In the rows, 128 means zero.
A single turn carries every row of the set below to another of its rows. Some are shown first; where does it send the rows asked next?
J_521: [131 109 137 134  99 153 153 126 134 110 159 153 118 136 159]
J_332: [123 142 176 141 118 123 168 144 131 150 143 146 124 157 142]
J_571: [129 111 134 138  99 157 156 131 131 108 158 148 119 141 161]
J_676: [126 116 133 139  98 162 153 131 128 112 161 148 116 145 159]
J_816: [129 115 133 142  97 159 156 127 131 110 159 148 117 139 156]
J_77: [123 146 173 148 116 127 173 147 130 148 140 141 124 157 139]
J_818: [124 119 160 159 133 125 170 119 105 141 146 122 114 130 134]
J_732: [118 127 160 154 135 132 161 120 101 152 154 126 108 141 134]
J_253: [126 113 136 132 101 160 148 130 128 114 164 153 116 146 162]
J_576: [127 138 178 142 118 117 172 145 133 145 139 146 127 151 143]
J_254: [125 118 133 138  99 163 150 127 129 116 164 152 114 144 156]
J_233: [125 130 144 137 125 122 169 140  87 139 122 137 124 152 144]
J_965: [127 110 168 147 137 116 164 117 109 144 147 131 117 128 139]
J_30: [126 141 174 148 115 120 177 146 133 143 136 141 126 151 140]
J_564: [127 113 138 132 101 157 147 126 131 115 163 156 116 142 160]
J_990: [130 107 138 132  99 154 151 130 131 110 159 152 120 142 162]
J_530: [129 124 147 135 127 117 170 139  89 137 120 140 126 147 147]
J_493: [122 117 168 142 138 123 156 118 104 154 156 135 111 138 139]
J_168: [125 130 146 131 128 122 163 138  85 145 127 141 122 155 146]
J_463: [128 123 149 128 129 116 164 138  89 141 124 145 126 150 149]

J_493 goes to J_732
J_253 goes to J_676
Now these:
J_564 goes to J_254
J_168 goes to J_233
J_576 goes to J_332

A single turn carries every row of the set below to another of its rows. Some are shown first; where does it send the rows asked next?
J_937: [136 122 110 127 150 141 133 126 131 112 115 100 121 134 124 126 141 130
 144 120 134 152 115 129 117 106 127 105 123 128]
J_545: [133 112 120 126 144 106 153 127 111 118 133 127 114 138 132 123 128 148
 139 131 122 157 124 125 139 103 134 103 147 136]
J_687: [138 132 101 129 122 148 150 133 123  97 106 123 111 124 129 100 129 111
 133 131 126 150 127 143 125 118 125 131 126 136]
J_202: [146 133 108 121 147 113 135 128 128 124 120 139 126 118 126 130 138 150
 121 148 135 157 137 106 119 139 142 118 117 127]
J_35: [144 127 143 125 137 134 116 142 134 119 148 126 125 119 104 121 128 153
 155 152 108 132 113 155 124 136 128 115 126 139]
J_245: [137 134 138 146 126 105 117 120 132 129 133 139 113 132 138 139 140 125
 124 155 110 116 119 143 110 135 118 121 150 132]
J_322: [140 140 139 129 151 150 141 140 117 119 106 123  92 122 140 105 120 120
 132 129 129 147 127 128 133 130 139 100 134 139]
J_436: [120 120 134 139 138 136 155 156 126 113 124 150 116 120 117 135 142 165
 117 118 118 164 103 119 126 132 132 118 128 158]
J_788: [123 115 111 114 128 144 141 121 118 107 106 123 120 123 124 102 124 159
 117 146 125 145 111 147 117 135 128 128 130 128]
J_109: [136 128 135 143 138 112 124 136 136 146 119 138 110 112 140 139 115 142
 131 117 123 127 103 135 152 150 115 118 141 145]
J_99: [129 109 133 150 142 130 139 142 126 119 162 142 117 126 118 134 150 157
 130 156 112 150 127 133 121 120 126 124 126 129]
J_132: [143 138 114 136 127 113 122 143 108  93 122 128 111 133 134 124 139 116
 127 153 138 150 126 118 143 125 130 145 125 151]
J_313: [137 119 129 117 122 117 152 136 139 108 122 139 129  95 104 129 136 128
 146 119 124 132 128 150 101 149 123 115 126 137]
J_442: [155 138 130 131 135 133 118 123 123 130 121 138 122 130 118 141 126 166
 144 136 127 128 122 119 142 164 128 116 137 129]
J_538: [142 138 141 136 134 122 130 143 133 103 111 121 129 106 120 152 151 133
 159 134 109 137 121 131 132 152 117 113 103 129]
J_349: [145 132 128 133 122 146 138 131 122 110 111 143 136 133 112 103 115 141
 129 123  99 159 122 143 145 122 142 123 141 133]
J_844: [153 140 147 135 140 120 135 126  92 127 108 145 107 116 124 124 122 135
 139 145 117 124 134 135 127 109 128 105 122 141]
J_662: [125 144 121 149 147 144 110 133 111 100 108 111  98 135 132 125 146 131
 132 117 126 152 127 144 121 140 142 110 145 137]
J_716: [131 131 108 144 156 129 141 156 122 128 153 119 108 106 133 138 132 145
 127 123 115 133  93 132 133 136 119 126 123 128]
J_68: [106 129 112 144 125 120 141 159 113 120 115 158  97 133 120 136 124 131
 143 122 114 144 122 145 124 146 125 141 110 156]
J_279: [124 149 139 142 120 112 127 130 142 117 143 112 122 113 132 115 126 127
 119 121  95 126 110 145 117 125 143 121 130 142]
J_71: [140 151 125 140 131 142 115 125 109 114 103 123 134 139 115 138 130 130
 134 119 103 144 107 132 109 113 139 115 122 117]
J_293: [149 123 123 150 139 115 150 127 127 100 109 130 128 140 101 136 160 161
 137 126 120 141 116 137 113 146 129 130 122 155]
J_947: [125 113 138 147 123 114 139 139 122 124 132 143 113 138 120 149 144 141
 118 162 120 160 139 134 117 134 136 144 110 135]
J_3: [125 139 133 133 113 121 132 138  92 125 107 139  96 140 137 128 117 135
 126 135 109 132 129 130 134 156 143 117 109 146]
J_447: [128 127 151 114 111 122 137 143 120 115 113 127 106 112 140 149 119 134
 152 144 135 147 106 136 146 153 115 117 130 134]
J_338: [131 136 156 151 136 123 125 136 128 131 155 135 119 122 134 134 127 145
 121 147 108 126 126 129 135 113 121 121 143 133]
J_720: [123 128 128 151 110 102 128 140 127 119 129 148 107 137 135 136 145 122
 111 151 120 150 134 149 111 135 126 130 140 157]
J_379: [127 116 138 137 134 139 142 138 114 118 113 116 116 120 119 145 116 152
 135 127 109 116 120 124 141 118 108 138 130 112]
J_758: [151 151 125 123 136 154 137 130 133 119 104 140 121 137 122 130 125 126
 140 133 125 171 121 115 132 132 147 123 116 135]
J_774: [133 134 139 156 108 103 120 131 133 114 103 127 101 134 143 131 143 125
 138 144 102 149 101 136 126 156 135 123 128 127]
J_797: [139 136 149 123 147 134 129 144 116 108  95 111 113 132 123 123 129 143
 108 144 144 157 108 136 116 143 140 131 139 145]
J_996: [136 127 126 146 157 121 143 156 132 118 125 130 124 128 101 154 136 144
 142 128 114 142 118 136 136 143 125 153 102 143]
J_444: [136  96 112 132 133 124 133 142 114 115 104 127 102 123 119 140 149 121
 119 136 110 140 124 139 120 167 136 126 110 131]
J_134: [133 113 120 139 127  97 140 142 125 134 105 145 111 124 117 136 122 119
 131 115 124 122 102 149 103 139 113 129 136 141]
J_425: [141 141 136 117 142 137 147 110 137 112  87 126 116 137 126 121 129 136
 139 139 135 139 102 134 110 125 123 122 130 150]
J_354: [149 147 115 132 138 142 127 145 123 118 131 153 110 117 117 133 133 131
 134 125 102 119 112 143 118 150 118 112 162 140]
J_236: [127 144 129 135 134 118 164 149 134 103 142 116 107  99 136 140 142 128
 133 109 126 149 110 134 111 144 130 117 147 127]
J_979: [110 139 139 121 112 122 156 149 119  99 140 135 110 127 129 137 121 116
 150 117 103 151 108 129 134 136 139 127 119 138]
J_934: [119 144 126 122 115 115 121 138 126 121 112 117 121 137 130 160 124 123
 113 115 122 139 111 140 128 131 127 134 132 168]
J_489: [132 137 117 148 119 134 151 160  91 105 142 115 106 122 132 124 125 147
 116 126 126 142 115 121 135 123 128 138 125 128]
J_751: [117 123 142 133 122 133 144 151 120 122 141 122  96 129 114 135 111 156
 146 143 129 158 130 141 120 134 140 143 132 116]
J_769: [139 153 120 139 143 117 140 100 117  97 124 143 106 131 124 130 145 130
 141 131 125 128 121 134 106 121 136 138 139 156]
J_955: [140 123 114 129 124 105 140 143 117 115 137 114 129 137 115 122 132 133
 119 106 127 125 111 143 108 123 124 110 152 149]
J_894: [130 129 129 159 112 112 138 157 137 112 109 131 111 115 116 132 150 153
 131 135 136 169 127 143  96 137 125 125 132 134]

J_245 goes to J_99
J_68 goes to J_109
J_279 goes to J_751
Now these:
J_447 goes to J_538
J_349 goes to J_797
J_379 goes to J_444
J_489 goes to J_3
J_937 goes to J_687
J_132 goes to J_844

